The rows below fall into families. The same turns and mirrors carry the whole set onto itself and the rows of a family onto each other. For each named row, which other rows are in its family? Write them in the order they are listed.
These 32 rows form 4 families of 8 rows each.
migur: -0.178,1.660,-1.820,2.669,0.258,2.906,1.881,-1.011,2.230,2.691,4.831
Pubus: 0.249,0.274,4.385,1.936,-0.291,0.039,-0.701,-3.729,-0.075,-1.551,3.219
kinis: -0.272,1.532,-0.903,-3.528,1.120,0.526,2.112,2.811,-1.718,-0.828,6.079
Mul: -1.905,3.066,-0.917,-0.133,4.435,-0.548,-0.843,3.156,-0.383,0.064,-3.357
nelur: 2.121,3.121,-0.208,-3.547,-3.890,1.120,-0.050,2.699,-1.928,-2.202,1.945
gatib: -1.626,-1.495,-0.754,0.329,1.878,-3.304,-2.011,2.667,1.078,-3.848,-0.153
Fuf: -1.688,-0.820,2.741,-0.644,2.231,1.126,0.423,-4.680,-1.114,-2.495,0.013
buret: -1.158,-0.563,-2.591,-4.294,1.288,1.237,0.961,3.548,-2.167,-0.655,3.112
maso: -0.492,-2.661,3.116,-0.163,-0.379,0.658,-1.923,-3.734,-0.335,-2.091,1.075
zan: 1.482,2.515,-0.470,-3.969,-1.897,1.230,-0.150,2.959,-1.158,-1.194,4.789
Letu: -0.791,5.473,0.241,1.450,2.940,-0.644,-0.169,4.464,0.074,0.689,-1.368
loke: 1.470,3.105,-0.646,-1.993,-3.838,0.408,2.324,1.708,-3.218,-3.442,-0.325
puror: 0.175,4.425,3.786,0.790,2.632,2.248,0.682,-2.309,-1.804,1.543,-0.455
kisuf: -0.631,-0.092,-2.978,-3.553,0.718,1.879,-0.459,3.324,-2.208,-1.141,4.239
mana: -0.631,-0.263,1.455,1.769,0.058,-4.481,-0.336,3.056,2.266,-2.633,0.975
gog: -1.064,0.721,0.844,2.912,2.710,-3.879,2.545,2.466,0.979,-2.334,-0.465
Geb: -0.163,-0.100,-4.267,3.035,-0.976,3.028,-2.556,0.733,0.955,1.802,2.677
dumi: 0.348,1.944,-2.506,2.701,-0.075,2.945,0.632,-0.166,1.954,1.409,5.784
fodo: -0.182,-0.737,4.627,1.234,0.162,-0.610,0.736,-3.692,0.158,-1.230,2.029
Kivat: -0.229,2.827,2.027,-0.810,2.816,4.278,-2.145,-2.078,-2.307,1.192,-1.146
Belum: -1.867,1.596,2.281,-1.000,3.411,2.850,0.437,-4.030,-1.903,-1.104,-1.040
zus: -1.215,3.418,-1.481,-0.049,3.970,-0.774,-2.071,3.929,-0.740,-1.412,-2.700
Zimas: 1.219,2.338,-1.509,3.672,-3.839,2.416,2.143,-1.985,1.384,-0.032,-0.082
kedo: 0.700,4.749,3.464,1.731,1.934,2.935,-0.759,-2.773,-2.029,0.877,0.701
papam: 0.210,0.152,-2.480,-3.222,-2.559,0.696,1.238,2.625,-2.777,-3.228,-1.859
Bubov: -2.118,-2.122,0.000,0.501,2.018,-3.842,-0.530,1.939,1.366,-2.814,-0.967
fezup: 0.843,1.002,-4.021,3.572,-2.629,2.616,0.308,-1.512,0.351,-1.412,-2.317
Nulu: -1.064,-0.521,-4.230,2.075,1.982,2.854,-0.088,-0.663,1.410,1.289,3.984
ketel: 0.779,0.594,-4.201,3.715,-2.733,3.041,-2.248,0.306,0.542,0.771,0.108
Tuto: 1.893,3.042,-2.128,3.683,-4.250,2.594,0.802,-0.955,0.666,-1.023,0.420
Sigu: 0.773,1.106,-2.805,-2.487,-3.558,1.391,-0.089,2.426,-3.254,-3.684,-0.982
tuzav: -0.752,3.026,0.207,2.900,4.282,-2.188,2.367,3.231,0.128,-0.837,-1.221

Which other rows belong to the same family as mana? kinis, maso, Letu, loke, Kivat, fezup, Nulu
Which other rows belong to the same family as Pubus? migur, gatib, buret, zus, Zimas, kedo, papam

